A hidden rule labels the rows of this table. It goes by one to three of the table's principal directions, not those with the most spread.
[-3.2  1.1  1.5  0.7 -0.7 -0.7 -1.3  1.1  2.2 -4.7  0.1 -1.2 -0.7 -0.4 -0.3 -2.5  0.  -0.6  1.8  2.1  0.  -0.2  0.5 -1.7  0.3  2.1 -1.4 -0.6  0.8  2.3  3.6 -0.3] 3
[-0.5  1.   0.4 -0.4 -0.6  0.3  0.6  0.5  2.3 -3.1 -0.4  0.1  0.   0.3  0.5 -1.3  0.2 -0.5  0.9  1.9  0.6  0.6  0.1  0.2 -0.2  2.3 -1.2 -0.5  1.7  2.8  1.7  0.7] 1
[-0.4  0.   0.6  0.7  0.3 -0.3 -1.5  0.   1.3 -1.   0.9 -1.2  0.3  0.5  0.2 -1.9  1.1  0.4  0.2  0.8 -1.1  0.9  0.3 -1.4 -0.1  0.6  0.2  0.3  2.2  0.8  0.9 -0.2] 6
[ 0.4 -0.5  0.1 -1.7  1.1  0.6  0.   0.6 -1.6 -0.5  2.1  1.4  0.9  2.1  0.8 -2.8  1.6  0.2  0.4  1.7 -0.6  1.7  0.6 -1.2 -0.8  1.6 -0.4  0.9  3.7  2.4 -2.2 -0.8] 3
[ 2.9 -0.6  1.8  1.4  1.4 -1.6  0.  -1.4  1.   1.7 -1.6 -1.4 -0.5  0.7 -1.6  1.2  0.7  0.6 -1.   0.7 -0.2  0.3  0.7  0.4 -0.1  0.1  0.2  2.8  0.1 -1.5  1.1  0.4] 5
[-0.5  0.4 -0.4  0.3 -0.5  0.2 -0.1 -0.4  0.7 -0.3 -1.2  0.5 -0.4 -1.1  0.3  1.2 -0.1  0.1  0.5 -0.5  0.1  0.5  0.3  1.1  0.4  0.1  0.  -1.3 -2.1 -0.1  0.8  0.1] 1
[-1.3  0.8 -1.5  0.3 -1.1  0.5 -0.2  0.2 -0.2 -1.6  1.3 -0.1  0.  -0.6  0.  -0.2 -0.9 -0.4  0.9 -0.1  0.1  0.8 -0.6 -1.5  0.3  0.8  0.  -0.8  1.3  0.9 -0.1 -0.5] 5
[ 2.2 -0.2 -0.3 -1.2  1.2 -0.2  0.3  0.  -0.6  1.6  0.9  0.5  1.3  1.9  0.1 -1.5  1.8  0.6 -1.1  0.5 -0.9  0.8  0.4 -1.  -0.9  0.1  0.3  1.6  2.6 -0.2 -2.4 -0.1] 1
[ 0.   0.3  0.  -1.5 -0.3 -0.6  2.   0.8  0.3 -0.1 -0.5  0.9 -0.8  0.4 -0.6  0.5  0.  -1.5  0.2  0.4  0.8  0.2  0.2  0.8  0.   0.  -0.1 -0.1  0.   0.4  0.2  0.2] 2
[-1.   0.4 -0.4 -0.2 -0.5  0.2 -1.1  0.9  0.7 -1.4  1.1  0.5 -0.1  0.4  0.6 -2.8  1.1 -0.1  0.3  0.  -1.1  0.4  0.1 -1.5  0.   0.1  0.5 -0.8  1.8  0.3 -0.7 -0.4] 2
[-0.1  0.2  0.5 -1.7  0.7 -1.1  1.   1.5  0.8 -1.   0.7  0.7  0.4  1.6 -0.9 -3.1  2.  -0.9  0.1  1.9 -0.8  1.2  1.2 -1.5 -0.3  0.2  0.1  1.4  2.6  1.2  0.  -0.3] 2
[-1.2  0.8 -0.5  0.  -0.9 -0.3  0.1  0.4  0.3 -0.7 -0.1 -0.3 -0.3 -0.7 -0.4  0.6 -0.8 -0.4  0.6 -0.5  0.3 -0.7 -0.3 -0.4  0.6  0.1 -0.4 -0.8 -1.2 -0.4  1.   0.1] 3
[ 1.4 -0.1  1.   0.9  0.7 -0.9 -1.9 -0.9  2.4 -0.8  0.9 -1.2  0.2  1.4 -0.6 -3.5  1.6  0.9 -0.9  1.5 -1.3  0.3  0.1 -1.8 -0.5  1.   0.2  2.3  3.9  0.   0.5  0.5] 3
[-1.4 -0.2 -0.7  0.  -0.3  0.6 -1.2  0.7 -1.8  0.   2.  -0.2  0.7  0.   0.9 -0.9 -0.4  0.1  0.1 -1.  -0.5 -0.6 -0.8 -1.5  0.  -0.7  0.4 -1.   0.9  0.  -1.5 -0.8] 3
[-0.1  0.4  0.5 -0.3 -0.7 -1.1  1.5  0.4  0.5  0.3 -1.5  0.  -1.8 -0.4 -1.2  2.2 -1.  -1.2  0.5 -0.4  1.  -0.9  0.   1.4  0.9 -0.1 -0.4 -0.4 -2.2 -1.1  1.6  0.5] 1
[-0.2  1.   0.6  0.5 -0.5 -0.8  0.6 -0.4  2.4 -1.1 -2.1 -0.8 -0.5 -1.1 -0.8  1.3 -0.5 -0.3  0.2  0.5  0.8 -0.8  0.2  1.1  0.3  0.6 -0.9 -0.1 -2.3 -0.1  3.   0.9] 3
[-1.9 -0.2  0.2  0.  -1.   0.7  0.2  0.9  0.2 -1.2  0.7 -0.5 -0.7 -0.6  0.7  0.3 -1.4 -1.1  0.6 -0.3  0.7 -0.9 -1.   0.6  0.6 -0.5  0.  -1.7  0.1  1.1  1.1  0.3] 2
[-1.4 -0.3 -0.3  0.   0.1  0.3  0.1  0.9 -2.5  0.3  0.4  0.1 -0.1 -0.7  0.   1.  -0.8 -0.2  0.6 -0.7  0.2 -0.2  0.1 -0.6  0.2 -0.8  0.  -0.6 -1.3 -0.3 -0.8 -1.2] 3
[-0.7  0.1  0.5  0.   0.4 -0.6 -1.4  0.4  0.1 -1.4  1.8 -0.6  0.2  1.1 -0.4 -2.8  0.9  0.3  0.5  1.3 -1.   0.7  0.4 -2.5  0.   1.2 -0.3  1.1  2.8  0.9  0.2 -0.6] 5
[-0.4 -2.7  2.7  0.9  2.5 -0.2 -1.4 -0.5 -1.3  2.7 -0.8 -2.1 -0.1 -0.3  0.   0.8  0.7  1.6 -0.7  0.4 -0.9 -0.5  1.2  1.  -0.4 -2.2  0.   1.5 -2.1 -1.1  1.3 -0.4] 3
[-0.6  0.6 -0.7 -0.2 -1.2  0.8 -0.2  0.8  0.7 -2.5  1.6  0.5 -0.4  0.7  0.6 -2.3 -0.2 -0.7  0.6  0.6  0.1  0.3 -0.8 -1.2 -0.1  1.5 -0.1 -0.7  3.6  1.7 -0.8  0. ] 3
[ 0.4 -1.7  2.   1.7  1.3 -0.8 -1.6 -1.2  0.   2.2 -0.9 -1.9 -1.2 -0.5 -0.7  1.4  0.1  1.  -0.5 -0.4 -0.7 -0.3  0.5  0.9  0.3 -1.3  0.4  1.1 -1.7 -2.   1.5 -0.1] 6
[ 0.1 -0.5 -3.1  0.4 -1.   2.8 -1.2 -0.6 -1.6  1.   2.2  1.2  0.8 -0.6  2.3 -0.1 -0.4  0.8 -0.4 -2.3 -0.8  1.3 -1.4 -0.4 -0.4 -1.   1.6 -2.1  2.   0.  -3.9 -0.6] 6
[ 2.   1.  -2.4 -0.4 -0.4  1.  -0.3 -1.3 -0.2  0.7 -0.4  2.5  1.2  0.   1.1 -0.2  1.   1.3 -0.6 -1.1 -0.5  1.   0.   0.2 -0.7  1.1  0.3 -0.6 -0.5 -0.7 -3.2 -0.1] 1
[-0.4  0.   1.3 -0.4  1.1 -1.1 -0.1  0.   0.8 -0.4 -0.8 -0.9  0.4  0.2 -0.6 -0.8  1.   0.4 -0.1  1.5 -0.2  0.   1.1 -0.4 -0.7  0.4 -0.9  1.2 -0.5  0.4  1.6 -0.1] 3
[-1.4 -0.4  1.1 -2.1  1.3 -1.2 -0.6  2.1 -1.8  0.1  2.2  0.   0.7  2.1 -0.3 -3.8  1.8 -0.3  0.   1.1 -1.3 -0.6  0.8 -2.7 -0.5 -0.3 -0.3  1.   2.2  0.3 -1.2 -1.1] 2
[-0.7 -0.8 -0.9  1.1 -0.3  1.3 -1.5 -0.6 -1.9  1.8  0.9 -0.3  0.6 -1.2  1.3  1.7 -1.1  0.9 -0.1 -2.4 -0.4 -0.6 -1.   0.5  0.6 -1.6  0.9 -1.7 -1.9 -1.2 -1.1 -0.4] 6
[ 1.1 -0.2 -0.2  0.6 -0.3  0.4  0.6 -1.3  1.   0.8 -2.   0.2 -0.9 -1.1  0.   2.1 -0.8  0.2 -0.8 -0.6  0.9 -0.6 -0.3  2.2 -0.5 -0.4  0.  -0.2 -2.  -1.   0.3  0.7] 3
[ 1.   0.2  0.3  0.7 -0.2  0.6 -0.1 -0.6  3.  -1.  -2.   0.6  0.2 -0.5  0.6 -0.7  1.1  0.6 -0.3  0.5 -0.3  0.4  0.5  1.5  0.   0.1  0.2 -0.3 -0.7  0.4  1.1  1.2] 2
[ 1.1 -0.4  0.3 -0.9  1.1 -0.5  1.2 -0.9  0.   1.5 -0.7  0.   0.6  0.2 -0.8  1.2  0.5  0.1 -0.4  0.9  0.3  0.9  0.8  1.1 -0.4  0.  -0.3  1.5 -1.   0.3  0.8  0.4] 3
[-1.9  1.8 -1.4 -2.1 -0.6 -1.   0.2  1.5 -0.2 -2.6  3.1  0.5  1.3  1.2 -0.9 -3.6  0.8 -1.2  1.1  1.4 -0.6  1.1  0.2 -3.8  0.   1.8 -0.5  0.3  3.3  2.  -0.2 -0.8] 5
[-0.6  0.2 -0.3 -0.3  0.2  0.2 -1.8  0.6 -0.4  0.   1.6  0.2  1.3  0.8  1.2 -2.7  1.4  0.8 -0.3 -0.5 -1.5 -0.2 -0.1 -1.7 -0.2 -0.2  0.5 -0.8  1.5 -0.1 -1.5 -0.5] 1
[ 0.  -0.2  0.7  0.6  0.7 -0.3 -0.6 -0.4  0.1 -0.6 -0.6 -0.2 -0.5  0.  -0.3 -0.3  0.6  0.6  0.4  1.  -0.4  1.   0.9 -0.3 -0.3  0.9 -0.5  0.8  0.1  0.3  0.5 -0.5] 3
[ 0.9 -0.4  0.5 -1.4  0.6 -1.2  0.9  0.8 -1.8  2.   0.6  0.6 -0.5  1.6 -0.9  0.   0.4 -0.6 -0.3 -0.3 -0.2 -0.7  0.2 -0.3  0.3 -0.4  0.1  1.   0.4 -1.3 -1.4 -0.2] 1
[ 1.  -1.1 -0.7 -0.9  0.7  1.1 -0.1 -0.8 -1.3  1.9  0.7  1.   0.4  0.5  0.9 -0.1  0.5  0.8 -0.7 -0.2 -0.3  0.6  0.   0.8 -0.9 -0.4  0.2  0.3  0.7  0.  -2.2 -0.1] 3
[-1.6  0.2 -1.5  3.  -2.   1.7 -1.9 -1.7  0.9 -0.5 -1.4 -0.3 -1.  -3.7  0.7  2.9 -2.4  1.   0.6 -2.7  0.2 -1.  -1.1  1.7  1.6 -1.2  0.5 -2.7 -4.8 -1.9  1.6  0.7] 3
[-1.7 -1.9  0.4  3.  -0.5  2.4 -2.6 -0.6  0.1 -0.1  0.7 -1.8 -0.6 -1.9  1.8  0.6 -1.4  1.1  0.3 -1.5 -0.7 -0.3 -1.   0.9  1.  -2.   1.2 -1.8 -0.2  0.1  1.1  0.3] 3
[ 2.2  0.6  0.1  0.5 -0.4 -1.3  0.8 -0.9  1.1  0.5 -1.7  0.5 -1.7  0.2 -1.7  1.2 -0.2 -0.3 -0.4 -0.1  0.5 -0.2  0.1  0.6  0.2  0.8 -0.1  1.3 -0.5 -1.9  0.   0.5] 3
[ 0.5  0.3 -2.5 -0.7 -0.7  1.4  0.4 -0.9 -1.2  1.3  0.4  1.9  0.9 -0.7  1.   1.3 -0.4  0.2 -0.3 -1.6  0.3  0.8 -0.6  0.9 -0.3 -0.4  0.7 -1.4 -1.  -0.1 -2.4 -0.1] 3
[-2.1  1.2  1.5  0.3 -0.4 -1.   0.3  1.6  1.8 -3.6  0.1 -1.5  0.3  0.2 -0.4 -1.1 -0.2 -1.3  1.5  1.9  0.6  0.1  0.3 -1.3  0.7  1.4 -0.9 -0.4  1.   2.5  3.4  0. ] 3
[ 1.1  0.3 -0.4  0.   0.   0.   0.5 -0.4 -0.8  1.2 -0.8  0.8  0.5 -0.1  0.1  1.6 -0.3  0.2 -0.2 -0.9  0.4 -0.4 -0.1  0.9  0.2 -0.1  0.1 -0.2 -1.9 -0.9 -0.8  0.1] 3
[-0.4  2.5  0.1 -1.  -1.2 -1.6  1.6  0.9  3.  -3.1 -0.8 -0.4 -0.3  0.4 -1.2 -0.7 -0.1 -1.5  0.8  1.6  1.  -0.3  0.  -0.8  0.2  2.4 -1.4  0.   0.9  1.3  2.6  0.9] 6
[-1.8  0.6 -1.7 -0.4 -1.5  1.1 -0.3  1.2 -2.  -1.1  1.7  1.5 -0.1 -0.4  1.  -0.4 -1.  -0.7  1.  -1.5  0.  -0.2 -0.9 -0.9  0.7 -0.1  0.5 -2.4  0.1  0.3 -2.  -0.9] 3
[-1.8  0.6  1.4  0.2  0.3 -1.8 -0.5  1.1  1.5 -2.   0.2 -1.9 -0.5  0.2 -1.4 -1.7  0.7 -0.5  1.   1.7 -0.7  0.4  1.  -2.   0.5  0.7 -0.8  0.8  0.9  0.5  2.9 -0.3] 6
[ 1.3 -0.5 -0.3  3.3 -1.   1.3 -3.3 -2.   1.   0.4 -0.6  0.  -0.8 -1.2  1.2 -0.2 -0.7  1.8 -1.1 -2.4 -0.8 -1.6 -1.4  0.6  0.3 -0.7  1.2 -0.9 -0.8 -2.6 -1.3  0.5] 2
[-1.7 -0.7  2.3  1.1  0.  -0.7 -0.8  1.7  0.7 -1.5  0.1 -1.6 -1.5  0.2 -0.1 -1.2 -0.2 -0.9  0.5  0.4 -0.3 -1.   0.  -0.7  0.6 -0.8  0.2 -0.3  1.1  0.1  1.7 -0.3] 2
[-0.1 -1.2 -0.2  0.7  0.6  0.3 -1.4 -1.4 -1.7  2.8  0.4 -0.7 -0.3 -0.8  0.2  2.1 -0.7  1.1 -0.4 -1.6 -0.4 -0.3 -0.2  0.9  0.1 -1.2  0.4 -0.2 -2.2 -1.8 -0.4 -0.3] 6
[-1.4 -1.3  0.7 -0.4  0.4  1.2  0.3  1.6 -2.1  0.   1.6 -0.6  0.   0.5  1.1  0.  -0.6 -0.4  0.9  0.2  0.1  0.1 -0.3  0.   0.6 -0.7 -0.1 -0.8  1.4  1.6 -0.2 -0.4] 3
[ 0.4  0.  -1.5  0.7 -1.3  0.7 -0.7  0.1 -1.5  0.7  1.1  1.3 -0.8 -0.2  0.3  0.  -1.1 -0.2 -0.4 -2.4 -0.2 -1.1 -1.4 -0.5  0.7 -0.9  1.2 -1.   0.3 -2.1 -2.8 -0.2] 2
[-0.9 -0.4  0.   0.9 -0.6  1.7 -0.2  0.6 -0.6 -1.1 -0.1 -0.2 -0.6 -0.7  1.4  0.9 -1.   0.2  1.  -0.3  0.4  0.2 -0.5  0.6  0.5  0.2 -0.3 -1.6  0.2  1.1  0.  -0.1] 1
[ 0.5  0.7 -1.   0.  -0.5  1.  -0.2  0.2  1.  -1.8  0.2  1.1  0.7  0.3  0.9 -2.   0.8  0.3  0.1  0.5 -0.4  1.   0.  -0.8 -0.5  1.1  0.1 -0.4  2.1  1.2 -1.3  0.1] 3
[-0.8 -0.3  0.9  0.3  0.4 -0.3 -0.7  0.2  0.9 -0.8 -0.2 -1.  -0.4  0.  -0.3 -1.1  0.5  0.4  0.3  1.  -0.6  0.   0.6 -0.5  0.1  0.1 -0.5  0.5  0.3  0.2  1.5  0.1] 3
[ 1.3 -0.3  0.3  2.3  0.1  0.4 -1.2 -2.4  2.1 -0.2 -1.8 -0.3 -0.2 -1.4  0.   1.   0.   1.2 -0.5  0.1  0.   0.9  0.3  1.5 -0.2  0.4  0.4  0.5 -1.3 -0.2  1.4  0.6] 5
[ 0.2 -0.9  0.4 -1.3  1.2  0.   0.5  1.  -2.3  1.3  0.9  0.3  0.2  1.2  0.2 -0.7  0.8  0.1 -0.2  0.4 -0.4  0.2  0.5 -0.6 -0.6 -0.4 -0.1  0.7  1.2  0.1 -1.9 -0.8] 3
[-0.4  0.5 -0.4  0.8 -1.7  0.2  0.9 -0.3  2.4 -1.7 -1.3 -0.5 -2.9 -1.1 -0.7  1.5 -1.4 -1.   0.8  0.2  0.9  0.4 -0.4  1.2  0.5  1.  -0.5 -0.8  0.3  0.   1.9  0.8] 6
[ 0.7  1.  -0.7 -0.4 -1.2 -0.6  1.7 -0.2  1.5 -0.2 -2.6  1.6 -1.6 -0.9 -1.   1.6 -0.5 -0.9  0.1 -0.7  0.9 -0.4  0.3  1.8  0.5  0.1 -0.2 -0.6 -2.9 -1.5  0.5  0.7] 2
[ 1.1  1.5  0.   0.9 -1.4 -0.5  0.6 -0.2  2.5 -2.  -1.1  0.1 -0.6 -0.1 -0.8 -0.1 -0.8 -0.6  0.1  0.2  0.9 -1.  -0.7  0.1  0.6  1.4 -0.4  0.2  0.3 -0.2  1.2  1.2] 3
[ 0.4 -0.6 -1.  -0.4  0.5  1.3 -0.3 -0.9 -1.1  1.5  0.1  1.2  1.7 -0.5  1.2  0.3  0.4  1.  -0.7 -0.8 -0.2  0.3  0.1  1.  -0.5 -1.   0.6 -0.4 -1.6  0.1 -1.5  0. ] 4
[ 2.2  0.8 -3.1  0.7 -1.9  1.1  1.2 -1.3 -1.3  2.2 -0.9  1.8 -0.6 -1.3  0.1  4.1 -2.3 -0.1 -0.5 -3.4  1.1 -0.7 -1.7  1.7  0.9 -0.6  0.9 -1.5 -2.6 -2.8 -2.7  0.6] 5
[ 1.  -0.7 -1.4 -1.4  1.2  0.4 -0.2 -0.7 -3.   3.3  2.3  0.4  1.8  1.   0.4  0.2  0.6  0.9 -0.9 -0.9 -0.7  0.7 -0.2 -0.8 -0.8 -0.7  0.5  0.8  1.  -0.5 -3.1 -0.7] 5
[ 0.   1.2  0.7 -2.1  0.6 -2.1  1.2  1.7 -0.4 -1.3  1.7  0.1  0.6  2.6 -1.7 -2.7  1.1 -1.3  0.6  2.1 -0.1  0.2  0.6 -2.9 -0.1  2.  -1.   2.   3.4  1.2  0.  -0.5] 3
[-1.1 -0.4 -1.2 -0.2 -0.2  1.3 -0.8 -0.1 -1.7  0.1  1.   0.8  0.1 -0.6  1.   0.  -0.2  0.7  0.6 -0.6 -0.4  0.7  0.  -0.3 -0.1  0.   0.  -1.1 -0.3  0.3 -1.4 -0.8] 3
Here are more rows. What is the label of each one?
[ 0.5 -0.2 -1.7  1.1  0.5  1.1 -2.9 -1.  -0.9  0.1  2.   0.1  1.7  0.1  1.2 -2.6  1.5  2.2 -0.5 -0.5 -2.1  1.8  0.1 -2.7 -0.8  0.2  0.9  0.3  2.6 -0.2 -2.9 -1.2] -> 5
[-1.2  1.7 -2.3 -1.4 -1.   0.1 -0.4  0.9 -1.  -1.6  2.7  1.   0.9  0.8  0.5 -2.   0.3 -0.4  0.8 -0.2 -0.4  0.9 -0.6 -2.8 -0.3  1.8 -0.3 -1.2  2.7  1.1 -2.2 -1. ] -> 6
[-0.4  0.6  1.3  0.4  0.4 -0.6 -0.5  0.4  1.8 -1.9  0.2 -1.   1.3  0.6  0.  -1.9  0.8 -0.1  0.2  1.5 -0.2  0.   0.3 -1.   0.1  0.8 -0.3  0.6  1.2  1.7  2.   0.4] -> 3
[ 0.7  0.6  0.5 -0.2  0.3 -0.9 -0.2  0.1  0.9 -0.4 -0.8  0.1 -0.3  0.6 -0.5 -0.9  0.9  0.4  0.   0.7 -0.3 -0.2  0.6 -0.5 -0.3  1.1 -0.7  0.7  0.1 -0.5  0.2  0.1] -> 1
[ 1.9 -0.9  0.9  0.2  1.1 -0.4  0.  -1.5 -0.1  2.6 -1.7 -0.1 -0.5  0.  -0.3  1.9  0.3  1.  -1.  -0.4  0.1 -0.5  0.4  2.  -0.4 -0.4 -0.1  1.  -2.2 -1.7 -0.1  0.4] -> 1
[ 0.2  0.1  0.7 -0.2  0.8 -0.8 -0.3 -0.3  0.1 -0.1 -0.3 -0.1 -0.1  0.5 -0.4 -0.3  1.   0.3  0.3  1.  -0.4  1.1  0.9 -0.2 -0.3  1.1 -0.5  0.7  0.2  0.5  0.5 -0.5] -> 6
[-0.3 -0.8  0.7 -0.4  0.8  0.2  0.1  0.3 -0.4  0.7 -0.3  0.   0.2  0.1  0.4  0.1  0.8  0.2  0.2  0.4 -0.4  0.7  0.8  0.8  0.1 -0.6  0.   0.  -0.7  0.5  0.5 -0.1] -> 1
[-0.9  1.  -2.2 -0.6 -1.4  0.7  1.   0.3 -1.  -0.2  0.5  0.9  0.2 -1.   0.2  1.4 -1.4 -0.8  0.3 -1.4  0.9 -0.3 -0.9 -0.1  0.2 -0.2  0.1 -1.6 -1.  -0.1 -1.1 -0.2] -> 3
[-0.3 -0.8 -1.1  2.1 -1.2  1.2 -1.4 -0.9 -1.5  1.6  0.4 -0.4 -1.4 -1.6  0.6  2.7 -2.1  0.4  0.  -3.1  0.  -0.8 -1.5  0.7  1.1 -1.6  1.2 -1.7 -1.6 -2.4 -1.1 -0.2] -> 6
[ 0.4 -0.3 -0.6 -1.2 -0.2  0.4  0.8  0.2 -1.1  1.3  0.   1.6 -0.4  0.3  0.4  0.5  0.  -0.5 -0.3 -0.9  0.2 -0.2 -0.2  1.1 -0.1 -0.6  0.4 -0.7 -0.7 -0.6 -1.7  0. ] -> 2
[ 0.1 -0.4 -0.9 -1.6  0.4  0.3 -0.4  0.3 -2.3  1.1  2.4  0.8  0.4  1.4  0.3 -1.4  0.4  0.2 -0.1 -0.2 -0.6  0.2 -0.3 -1.4 -0.5  0.4  0.   0.3  2.3  0.  -2.7 -0.7] -> 6
[ 0.7 -0.6  0.4 -0.9  0.3 -0.1  1.8 -0.7  0.6  1.5 -1.8  0.4 -0.8 -0.5 -0.4  2.2 -0.2 -0.6 -0.5  0.2  1.   0.1  0.4  2.8 -0.5 -0.7 -0.1  0.2 -2.2 -0.2  0.9  0.7] -> 2
[-0.5 -0.4  1.4 -0.5  0.2 -1.   0.5  0.9 -0.1  0.3 -0.4 -1.1 -1.8  0.6 -0.8  0.6 -0.4 -0.6  0.4  0.4  0.2 -1.   0.1  0.3  0.4  0.1 -0.9  0.2  0.  -0.7  1.2  0.1] -> 1
[ 1.8  0.6  0.2 -2.6  0.6 -1.7  2.6  0.7  0.9  1.3 -1.8  1.6 -0.3  1.3 -1.5 -0.5  1.6 -0.8 -0.9  0.8  0.2 -0.4  1.2  0.8 -0.5 -0.2 -0.5  1.6 -0.9 -1.3 -0.5  0.7] -> 2
[ 0.2 -0.6 -0.3 -0.6  0.4  1.   1.6 -0.6 -0.9  1.3 -1.  -0.1  0.  -0.8  0.6  3.3 -0.8  0.   0.3  0.1  1.1  1.1  0.3  2.3 -0.3 -0.1 -0.5 -0.7 -1.8  1.   0.4  0.1] -> 6
[ 1.2  0.4 -0.7 -0.1 -0.7  0.1  1.1 -0.4  0.4  1.4 -1.6  1.  -0.7 -0.5 -0.1  2.4 -0.5 -0.3 -0.1 -1.5  0.4 -0.3 -0.2  2.   0.8 -0.6  0.3 -0.9 -2.4 -1.5 -0.2  0.8] -> 1
[-0.3  0.3 -0.4 -0.5 -0.1 -0.4 -1.   0.4  0.8 -1.   1.4  0.6  0.1  0.9 -0.1 -3.3  1.5 -0.1 -0.1  0.5 -1.2  0.8  0.3 -1.9 -0.3  0.4  0.5  0.4  2.5  0.3 -0.8 -0.4] -> 2
[-2.4  0.4  0.2  1.  -1.   0.8 -1.2  0.   1.2 -2.9  0.  -1.1 -0.9 -1.2  0.7 -0.4 -1.1  0.3  1.2  0.7  0.3 -0.4 -0.4 -0.2  0.1  1.4 -1.2 -1.4 -0.1  1.4  2.1  0.1] -> 6
[ 0.5  1.  -0.4  0.8 -1.3 -0.5  0.7  0.6  0.5 -0.2 -1.3  0.4 -1.1 -0.5 -0.5  1.4 -0.8 -0.7  0.3 -1.5  0.4 -1.  -0.5  0.4  1.2 -0.3  0.3 -1.1 -1.5 -1.8  0.   0.4] -> 1
[ 0.1  0.2  0.3  0.   1.  -1.3 -0.4 -0.7 -0.1  0.7  0.  -1.2  0.8  0.  -1.1  0.3  0.6  0.6 -0.2  0.8 -0.3  0.7  0.8 -1.  -0.5  0.4 -0.4  1.5 -0.5 -0.3  0.9 -0.5] -> 5
[-1.9 -0.7  0.3  1.2 -0.3  0.1 -1.8  0.3 -2.2 -0.3  1.8 -1.  -1.3 -0.3 -0.1  0.2 -1.4  0.   1.  -0.8 -0.3 -0.5 -0.6 -1.4  0.7  0.   0.  -0.5  0.5 -0.5 -0.3 -1.2] -> 5
[-0.5 -0.1 -0.9  0.5 -0.8  1.4 -0.7 -0.4  0.  -0.7  0.4  0.3 -0.3 -0.7  1.1  0.  -0.7  0.4  0.2 -0.5  0.1  0.1 -0.7  0.4 -0.2  0.3  0.  -1.2  0.4  0.6 -0.7  0. ] -> 3
[ 0.4 -0.7  0.  -1.4  1.8 -0.6  0.1  0.2 -2.2  2.   1.8 -0.6  1.4  1.4 -0.5 -0.8  1.2  0.6 -0.4  0.8 -0.9  0.9  0.7 -1.6 -0.7 -0.4 -0.1  1.8  1.7  0.1 -1.3 -0.9] -> 5
[-1.1 -0.1 -1.2 -1.9 -0.1  0.   0.4  2.3 -2.5  0.5  3.   0.7  0.2  1.5  0.3 -1.9  0.7 -1.   0.4 -0.6 -1.   0.8 -0.2 -2.4  0.1 -0.7  0.7 -0.7  3.2  0.2 -2.9 -1.3] -> 1
[ 2.1 -2.6 -0.1  0.2  1.   1.5  0.3 -1.2 -3.6  5.9 -0.4  0.3 -0.5 -0.3  1.3  4.3 -1.2  1.  -1.6 -3.1  0.3 -1.3 -1.   3.4  0.  -3.1  1.2 -0.5 -2.7 -2.9 -3.   0.1] -> 1
[ 1.  -0.1  0.9  1.7 -0.6 -0.1  0.3 -1.1  2.9 -0.3 -2.8 -0.3 -1.4 -1.2 -0.4  1.5 -0.4 -0.2 -0.3 -0.1  0.5 -0.2  0.1  2.4  0.5 -0.5  0.4 -0.1 -2.  -0.8  2.3  1.2] -> 2
[-0.9  1.8 -0.3  0.  -0.6 -0.3  0.   0.4  2.  -3.7  0.6 -0.7  1.   0.3 -0.1 -2.2  0.3 -0.4  0.8  2.   0.3  0.8  0.  -2.1 -0.6  2.5 -1.1  0.2  2.7  2.6  1.4  0. ] -> 5
[-0.4 -0.3  0.7 -1.7  1.3 -0.5  0.7  1.7 -2.2  1.   1.8 -0.8  1.2  1.8  0.2 -0.7  0.8 -0.3  0.3  0.8 -0.4  0.3  0.3 -1.5 -0.2 -0.1 -0.4  0.6  2.   1.  -0.8 -0.8] -> 6
[-0.5 -0.5  2.3 -1.8  1.5 -1.9  0.4  1.9  0.1 -0.4  1.7 -0.8  0.4  2.6 -1.  -3.4  2.  -1.1  0.   2.3 -0.8  0.2  1.  -1.9 -0.3  0.1 -0.1  2.   3.6  1.4  0.7 -0.4] -> 2
[ 0.  -0.8  2.2  0.8  1.7 -0.5 -1.1 -0.8  1.4 -0.2 -0.8 -1.6  0.9  0.1  0.2 -0.7  1.3  0.9 -0.4  1.8 -0.4  0.8  1.1  0.5 -0.9  0.2 -0.2  1.2  0.1  1.5  2.3  0. ] -> 3
[-1.4 -0.8 -0.9  0.2  0.1  1.1 -1.   0.1 -2.4  1.1  2.1 -0.8  0.9 -0.5  1.   0.8 -0.9  0.5  0.3 -1.2 -0.3  0.2 -0.7 -0.8  0.2 -1.1  0.4 -1.   0.2  0.3 -1.  -0.8] -> 5
